One turn sends every row of this set to another row. A few are shown first. Where does it send the rows asked after them?
deri:  0.16 -0.37 -1.01  1.15  3.24  0.32  0.41 -2.84 -3.03  2.84  1.09  3.24
buv:  1.39 -0.07 -3.79 -1.63 -4.37 -0.15 -0.27 -2.68 -1.51  0.68 -1.58  1.09
zozi:  0.55  1.00  0.43 -1.09 -0.57  2.78 -0.43 -0.04 -3.74  0.80 -2.33  0.30
Vud:  0.06 -0.69 -4.49 -0.27 -4.05  0.34 -0.81 -2.45 -2.54 -0.33 -1.51  2.00
Rugo: -1.88 -0.72 -3.64  1.66  0.60  1.49 -1.17  0.43 -3.63  1.12  2.22 -2.40
zanen:  0.16 -0.93 -0.13  0.97  3.02  1.25  0.59 -3.16 -3.35  1.60  0.11  2.94
fizu:  0.33  0.94 -4.58 -1.04 -3.78 -0.81 -1.71 -2.48 -1.40  0.91 -1.67  1.64
Vata: -1.53 -1.06 -4.09 -0.41  1.72  0.17 -2.67 -2.29  0.35 -1.03 -0.97  0.58
Pepa:  1.40 -0.69 -1.33  0.46  1.62  2.46  0.23 -1.83  0.72  4.35  0.61  3.20
kita:  3.16  1.80 -1.92  1.21  0.12  2.00  2.12 -2.49 -2.77  2.30 -1.94 -1.58
sosun:  0.54 -1.03 -1.02 -0.13  1.45  3.08  0.81 -2.41 -0.33  5.03 -0.94  2.19
sisen: -2.42 -1.21 -3.86  1.19 -0.47  1.93 -1.86 -0.64 -3.66  2.47  0.75 -2.92
rulen:  1.11 -0.14 -4.80 -0.58 -3.36 -0.41 -1.13 -2.78 -1.84  0.72 -2.49  2.39
taleg: -1.27 -0.72 -3.29  0.30 -0.69 -0.35  2.62  1.56 -1.03  2.65  1.58  2.20
ritu: -0.76 -2.25 -1.10  1.07 -2.51 -1.14 -0.43  0.50 -2.00  4.53  1.95  1.96
zilad:  0.36 -0.11 -4.77 -0.66 -4.21 -0.77 -1.02 -2.89 -1.47  1.55 -1.93  1.31
Sosor: -0.31 -1.39 -2.13  0.63 -0.57 -0.32 -0.71  1.59  0.29  2.83  0.48 -3.64
kize: -0.14 -0.41  0.15  1.94  2.78  1.56  1.26 -2.97 -2.95  2.22  1.10  2.31
Nasut: -1.80 -2.31 -2.13  0.26  0.54  0.10 -3.52 -2.07  1.06 -0.55 -0.25  0.30
bur:  1.33 -0.48 -1.10 -0.38  1.20  2.63  1.01 -3.02  0.60  3.93 -0.23  2.28
leror:  0.40 -1.17 -2.73  2.01 -0.46 -0.57 -3.72 -4.66  0.55  2.36 -0.46 -0.86
mok:  1.39 -1.79 -1.05 -0.53  0.65  2.78  0.05 -2.82 -0.59  4.13 -0.40  3.58
lasen:  0.63 -1.76 -1.93  1.43 -0.26  0.37 -0.63  1.44  0.15  2.58  1.47 -3.73
tute:  0.62  0.01 -0.35  0.74  3.47  0.02  1.51 -3.69 -2.07  1.96  1.32  2.14
Lep: -0.19 -0.92 -0.50  1.23  2.65  1.21  1.47 -3.12 -3.11  2.25 -0.70  2.69
mek:  1.79 -0.08 -1.88  0.61 -2.00 -3.52  0.49 -1.85 -1.99 -1.00 -2.15  0.56
Vute: -0.36 -1.54 -1.64  2.54 -1.87 -1.73  1.36 -0.07 -2.88  5.03  1.49  1.56
puluk: -1.07 -2.41 -3.66 -0.24  0.07  0.92 -1.54  0.16 -4.05  2.67  1.56 -2.66
Tefu:  0.91  0.69 -2.48  0.98 -2.23 -3.64  0.49 -2.07 -0.27  0.39 -2.42 -0.24
dugi:  2.60  1.90 -2.93 -0.72  0.31  2.40  1.45 -1.94 -2.69  1.38 -1.83 -1.41
pavu: -0.26 -1.54 -4.61  0.88  0.17 -1.31  2.98  0.32 -1.24  2.63  2.22  1.07
pilo: -0.62 -1.40 -2.14  2.22  0.21  0.57 -0.96  1.07  0.09  2.45 -0.52 -3.76
Ligu: -1.39 -1.97 -3.48  1.02 -0.29  1.27 -1.50  0.38 -4.42  2.97  1.27 -2.52
Fid: -1.13 -2.25 -4.08  1.32 -0.94  1.01 -1.45  0.21 -3.72  1.48  1.60 -2.56
lebud: -0.46 -2.00 -4.40  1.40  0.56 -0.56 -2.38 -5.07  0.27  1.90  0.05 -1.34
Nitog:  0.49 -0.21 -0.26 -0.08  0.64  3.05  1.16 -2.87  0.20  4.27 -0.42  2.30
Vanad:  1.12  1.66 -2.12  0.91 -1.63 -2.99 -0.45 -2.64 -0.32 -0.93 -1.93  1.03
nute:  0.17 -1.14 -2.46  1.50 -0.06  0.83 -1.48  1.31 -0.09  4.56 -0.28 -3.24
keme:  1.43  0.82 -3.19  1.88 -1.81 -3.00 -0.75 -1.71 -0.73 -0.93 -2.04  0.82
ponil:  0.46 -0.73 -2.26  1.60  0.22  0.70 -0.14  1.58  0.31  2.71  0.86 -3.60
Toza:  2.43  1.16  0.72  0.40 -0.61  1.91 -1.30 -0.95 -3.60  1.10 -2.53 -0.16
busan:  0.89  0.35 -2.62  1.58 -1.93 -3.10  0.00 -1.43 -0.92 -1.35 -1.80  1.08

busan moves to -> ponil
deri moves to -> mek
And these:
sosun moves to -> rulen
Nitog moves to -> fizu
Toza moves to -> Nasut
tute moves to -> Tefu
Vata moves to -> pavu

One turn sends every row of this set to another row. A few are shown first. Where does it send the rows asked after them?
povo:  2.62 -0.24  1.07  0.84 -2.06  2.18 -2.03  2.93  0.61 -4.00 -0.85  1.76  0.64 -1.23 -4.54  1.80  0.07  1.08 -0.61  3.66  2.12  3.07  0.19  1.66 -0.28 -4.67  2.18 -2.78 -2.35 -1.17 -1.13  2.99  0.99 -2.45
piba:  1.79 -0.66  0.60  1.09 -2.33  1.92 -1.41  2.14  0.79 -3.67 -1.31  2.26  0.41 -0.59 -5.61  2.05  0.52  0.24 -0.04  4.29  1.85  3.17  0.68  1.65 -0.09 -3.37  1.30 -2.25 -1.54 -1.65 -1.02  3.55  0.37 -2.98
pov:  0.29  0.81 -0.40  1.79 -0.02  1.33 -0.88  2.64  0.05  1.20  2.32  0.38  2.35 -1.51  4.07  1.79 -1.48  1.01  3.12  0.74  1.22  2.33 -3.05  1.18 -0.63  3.03  1.24  2.03 -0.94 -1.09 -0.17 -0.46  1.11  0.62
zim: -0.13 -4.41 -3.40  1.48 -2.15  1.47 -1.05 -0.22 -0.16  1.08 -2.02  0.39  1.84 -0.39 -1.69  1.13 -1.16  0.74 -0.59  3.06 -0.74  0.63 -0.84  0.89 -1.13 -1.02  1.45 -0.31 -1.30 -1.59  0.70  0.33  1.46 -6.50
niso:  0.37  0.61 -0.52  1.62 -0.07  1.43 -0.80  2.76  0.41  1.76  2.25  0.42  1.93 -1.33  4.17  1.75 -1.34  0.59  2.69  1.38  1.31  2.61 -3.46  1.27 -0.58  3.16  1.08  1.42 -0.73 -0.89 -0.51 -0.06  1.05  0.69
meret: -0.16  0.47 -0.85  1.82 -0.23  1.07 -0.61  2.14  0.36  1.60  1.92  0.86  2.21 -1.06  3.37  1.82 -1.22  0.23  3.50  1.43  1.06  2.60 -2.84  1.18 -0.46  4.03  0.64  2.50 -0.25 -1.32 -0.14 -0.02  0.70  0.08
Bodul:  1.68  2.42 -1.81 -2.02 -2.30  2.10 -4.66  1.06 -1.80 -3.91  2.59  0.30  3.32 -1.60  2.39 -0.12 -0.44  1.29  2.64 -1.18  2.97 -2.18 -0.36 -0.02  1.49 -1.60 -0.74  2.34 -1.72 -3.85  0.53  3.77  0.52 -2.20
bot: -0.96  2.59  1.46 -0.78  2.94  0.47 -0.93 -1.87 -0.19 -0.75 -0.57  1.58  1.28  0.06  1.77  1.53 -0.83 -0.15 -0.86  2.12 -0.81  1.19  0.75  1.41  1.10 -3.14  1.94  0.69 -1.77 -1.51 -0.51  6.85  0.53  2.30
kek:  1.55  2.32 -2.39 -2.66 -3.68  2.20 -3.59  0.48 -0.28 -1.23  1.67  0.98  1.64  0.38  1.25  0.43  0.15 -1.43  1.58  2.70  2.94 -1.10 -1.33  0.06  2.11  0.39 -1.55  1.26  0.53 -4.03 -0.82  6.10 -0.05 -3.15
Bebaf: -0.82  2.62  1.58 -0.66  3.25  0.56 -1.32 -1.65 -0.47 -1.19 -0.44  1.64  1.63 -0.28  2.07  1.42 -1.05  0.30 -0.57  1.29 -0.79  1.08  0.97  1.33  1.03 -3.43  2.14  1.13 -2.17 -1.53 -0.06  6.62  0.77  2.57
zimu: -1.13  2.27  1.24 -0.75  2.80  0.57 -0.81 -2.30 -0.25 -0.69 -0.68  1.65  1.37  0.43  1.33  1.49 -0.54 -0.64 -0.41  2.27 -0.92  1.08  1.03  1.32  1.29 -2.52  1.59  1.28 -1.36 -1.77 -0.36  7.14  0.38  2.02
menog: -0.25  0.57 -0.68  2.02  0.20  1.09 -0.71  2.33 -0.16  0.97  2.14  0.72  2.45 -1.39  3.38  1.91 -1.36  0.64  3.74  0.91  0.98  2.14 -2.74  1.14 -0.61  3.48  0.64  2.65 -0.78 -1.28  0.10 -0.31  0.73  0.29
pavul:  0.27 -4.05 -2.64  1.79 -1.29  1.55 -1.95  0.71 -1.10 -0.46 -1.31  0.00  2.84 -1.79 -0.24  0.87 -1.66  2.70 -0.68  0.88 -0.74  0.06 -0.65  0.93 -1.64 -2.86  2.51 -0.23 -3.01 -1.21  1.49 -1.16  1.99 -5.53
vevaf:  2.21 -0.37  1.24  1.47 -1.57  1.88 -2.40  2.86 -0.12 -5.23 -0.51  1.65  1.39 -1.95 -4.42  1.64  0.04  2.04  0.01  2.18  2.08  2.42  0.81  1.69 -0.54 -5.16  2.28 -2.07 -2.89 -1.28 -0.27  2.07  0.88 -2.20
muga:  1.12 -3.62 -2.63  1.06 -1.76  1.98 -1.81  1.37 -0.44  0.65 -1.41 -0.27  2.24 -1.45  0.49  1.12 -1.72  2.32 -1.92  2.03 -0.35  0.56 -1.61  1.23 -1.62 -3.13  3.09 -1.47 -2.75 -0.66  0.66 -0.42  2.35 -5.42
teb: -1.42  2.31  1.44 -0.47  3.41  0.32 -1.19 -2.15 -0.83 -1.61 -0.54  1.58  1.82 -0.11  1.53  1.29 -0.89  0.29 -0.16  1.16 -0.91  0.77  1.45  1.20  1.19 -3.11  1.67  1.70 -1.87 -1.86  0.23  6.40  0.46  2.31
meri:  1.26 -0.81  1.04  1.80 -1.45  1.55 -2.11  2.02 -0.54 -5.81 -0.75  1.98  1.62 -1.74 -5.62  1.61  0.10  1.68  1.23  1.84  1.72  2.18  1.76  1.31 -0.42 -4.02  1.29 -0.63 -2.53 -1.93  0.24  2.02  0.37 -2.88
Fotib:  1.13 -1.01  0.41  1.75 -1.93  1.43 -1.61  1.49  0.12 -4.73 -1.17  2.36  1.06 -0.85 -6.43  1.91  0.57  0.43  1.09  3.29  1.62  2.38  1.54  1.42 -0.14 -3.06  0.81 -0.91 -1.46 -2.17 -0.38  2.90 -0.03 -3.22
zofan:  3.01  2.94 -1.99 -3.11 -3.62  2.90 -3.90  1.60  0.04 -1.04  2.21  0.34  1.40 -0.25  3.10  0.26 -0.26 -0.33  0.18  2.30  3.51 -0.77 -2.32  0.56  1.91 -1.30 -0.16 -0.35 -0.58 -3.18 -1.28  5.89  0.95 -2.35
Dud:  0.88 -3.99 -3.28  1.02 -2.26  1.94 -1.24  0.73  0.06  1.53 -1.91  0.19  1.63 -0.51 -0.40  1.26 -1.35  1.26 -1.93  3.55 -0.55  1.00 -1.72  1.20 -1.29 -2.11  2.47 -1.66 -1.88 -0.98  0.08  0.56  2.19 -5.95
Poga: -1.59  2.37  1.18 -0.37  3.11  0.42 -0.95 -2.48 -0.68 -1.25 -0.71  1.78  1.45  0.15  1.04  1.37 -0.71 -0.36 -0.06  1.65 -1.04  0.89  1.51  1.23  1.15 -2.53  1.37  1.71 -1.57 -2.02  0.09  6.72  0.20  1.97
birem: -0.47 -4.50 -3.10  1.82 -1.50  1.27 -1.62 -0.30 -1.05 -0.22 -1.73  0.39  2.63 -1.13 -1.49  1.02 -1.29  1.74  0.05  1.50 -1.04  0.00 -0.15  0.79 -1.45 -1.52  1.56  0.65 -2.18 -1.81  1.62 -0.58  1.47 -6.26
Vos:  2.84  3.11 -1.37 -2.67 -2.72  2.64 -4.66  2.20 -0.94 -2.69  2.66 -0.12  2.56 -1.42  3.77  0.06 -0.59  1.26  0.71  0.06  3.50 -1.38 -1.68  0.40  1.48 -2.68  0.48  0.37 -2.15 -3.10 -0.38  4.52  1.24 -1.63
kon:  0.31  0.54 -0.72  1.64 -0.33  1.32 -0.52  2.43  0.57  2.07  1.98  0.70  1.94 -0.93  3.60  1.86 -1.21  0.01  3.04  1.91  1.19  2.70 -3.37  1.17 -0.47  3.67  0.66  1.83 -0.33 -1.17 -0.48  0.25  0.78  0.37
makig:  0.89  2.01 -2.39 -1.90 -2.95  1.90 -3.89 -0.05 -1.38 -2.94  1.97  0.84  2.71 -0.55  0.60  0.05  0.04 -0.27  3.07  0.64  2.75 -1.87  0.07 -0.04  1.87  0.17 -1.87  2.92 -0.26 -4.54  0.23  4.87 -0.17 -3.13

povo moves to -> Fotib
pov moves to -> kon
And these:
Bebaf moves to -> zimu
pavul moves to -> Dud
kek moves to -> Bodul

